[[ 13.2 -31.3]
 [ 13.8 -43.1]
 [-21.8  24.2]]
->
[-31.3  13.8]

[[-20.3   0.5]
 [-17.5 -41.5]
 [-32.6   9.7]]
->
[  0.5 -17.5]

[[ 37.2 -17.6  47.4 -40.5 -21.3]
 [-18.9  22.2  -8.4  38.7  -7.1]
 [-43.6  28.3  41.8  54.0   4.8]]
->
[-21.3  38.7  41.8]

[[-37.9 -11.4 -16.5]
 [-44.8  23.1  26.3]]
->
[-16.5  23.1]

[[46.7 40.3 14.8  9.8]
 [12.3  7.3 21.1  7.2]
 [10.5 35.1 13.3  9.7]
 [13.2 16.8  7.6 31.6]
 [ 9.7 22.3 26.9 18.0]]
->
[ 9.8 21.1 35.1 13.2]

[[-14.4 -31.3   2.1  42.9   2.0]
 [-29.5 -41.1  22.4 -15.5  23.8]
 [ 25.6 -44.1 -23.2  34.0 -24.3]]
->
[  2.0 -15.5 -23.2]

[[-16.7  -5.6   1.7  -9.3  14.1]
 [ 12.8  11.6   5.9  15.3   0.7]
 [ 21.2  36.1  21.8  -8.4  -7.6]
 [-30.9   8.1  15.4  12.1  10.2]
 [ 43.3  12.1  -2.0   3.3  -4.1]]
->
[14.1 15.3 21.8  8.1 43.3]
